 44   21   19   20   17    4
-12   32   14   -2   -2    4
 -8  -10   29  -12  -26  -28
gives 44, -28

163  191   19   58 gives 191, 19

83   0  53  20  37
63   8  32   1  11
53  57  30  66  22
gives 83, 0

5732  8158  4679  3273  1756  3776 gives 8158, 1756

4  7  6  3  1  3  5 gives 7, 1

114  137  161  250  206
 93   90   58   55  230
183  226   79   39  123
gives 250, 39

 488   519    38   239  -668  -127   423
 340   -20   221   217  -553  -255  -208
-141   280   237   437  -508    27   301
gives 519, -668

 226  -636  -381  -202   821 gives 821, -636

107  128  126  108  169
187  135  216  250  177
 14  108   78  189  192
gives 250, 14
---
[[-1.27 -0.99  0.72  6.38  1.56  2.15]
 [-2.34  0.55 -0.10  4.65  0.84 -0.75]
 [ 4.15 -4.31  0.19 -5.03 -3.45  2.98]] ==> 2.15

[[-7.37  1.65  6.25 -5.22  2.37 -3.66  4.42]
 [-5.25  0.77  7.05 -0.59  0.33  1.18  0.19]
 [ 1.14  1.45 -0.15 -1.51 -1.10 -1.47 -0.43]] ==> 4.42

[[-4.05  0.40  4.49  4.00]
 [-7.03  2.54 -0.40  0.62]
 [ 0.31  0.57  4.94  5.97]] ==> 4.00

[[-0.27 -2.73  2.55  3.47  0.79 -0.93]
 [ 2.66 -1.49  4.22 -4.72  4.16 -2.80]
 [ 4.87 -5.92  2.37 -3.32 -0.34  7.83]] ==> -0.93

[[-1.04 -2.38  1.68  4.36 -1.78  6.56]
 [-1.09  3.91 -1.23 -2.45 -2.12  2.85]
 [-1.76 -3.99  3.17  3.76 -0.53 -0.92]] ==> 6.56

[[-0.46 -4.71 -1.42 -5.81]
 [-0.56 -3.47 -2.59 -4.07]
 [ 2.88  3.13 -3.54  2.79]] ==> -5.81

[[ 0.17 -2.59 -1.33 -1.09  0.48  5.97  5.90]
 [-1.32 -2.45  0.24 -0.13  0.72  5.13  4.70]
 [ 3.22 -1.07 -0.09 -0.12 -1.65 -2.76 -2.78]] ==> 5.90

[[-5.15  3.86  3.86 -2.66]
 [ 1.29 -6.86  2.74  4.81]
 [-4.95 -0.33  6.32  0.34]] ==> -2.66

[[ 0.43 -6.86 -5.07 -6.85  2.46  1.18 -1.89]
 [-2.83  4.35  3.86  5.96  4.78 -5.29  6.15]
 [ 6.86  4.85 -5.00 -6.65 -4.82  5.75  1.42]] ==> -1.89
---
[[-0.18  1.39 -0.77 -2.13  1.27  1.12]
 [ 0.72 -7.45 -1.72  3.30  2.87  0.74]
 [ 0.18 -0.33  0.78  0.99 -1.73 -2.78]] Out: -0.77

[[-2.32 -4.49  0.99 -2.70  2.16  7.13 -1.71]
 [-2.32  5.69  0.27 -4.59  1.17  2.18 -0.20]
 [-2.32 -2.11 -0.11  1.49  2.21  0.26 -3.50]] Out: 0.99

[[-2.32  7.26 -0.29  0.23 -2.93 -0.66]
 [-0.70  1.85 -2.49 -6.64 -1.81  3.97]
 [ 2.88  5.80 -1.53  1.59 -4.18  1.88]] Out: -0.29

[[-2.42  0.99 -1.02  0.21  3.18 -0.20]
 [-0.48  1.08  1.12  0.06  2.60  2.72]
 [-0.06  0.07  0.95 -0.54 -5.89 -1.70]] Out: -1.02

[[ 0.14 -0.13  1.24 -0.53  0.13 -0.32]
 [-0.87 -5.55 -0.54  3.89  0.35  1.92]
 [-0.58  4.72 -0.90 -1.35 -0.41  5.80]] Out: 1.24

[[-3.11  1.52 -4.53 -0.39 -6.36  2.79]
 [-4.03  0.39 -3.89 -0.51 -7.48  3.92]
 [-4.21  2.69 -3.70 -0.92 -6.74  2.41]] Out: -4.53

[[ 5.95 -0.99 -0.10 -5.08 -1.71 -0.46 -0.95]
 [-1.65 -0.35 -0.72 -1.36 -0.35 -0.46 -0.59]
 [-2.32  0.40 -0.62 -1.31 -0.81 -0.51 -0.47]] Out: -0.10

[[-1.80  3.24  4.49 -1.16 -6.10 -3.32]
 [ 1.59  3.49  3.62 -3.19  1.18 -2.00]
 [-6.26 -2.67 -5.26 -0.50  3.38  0.29]] Out: 4.49
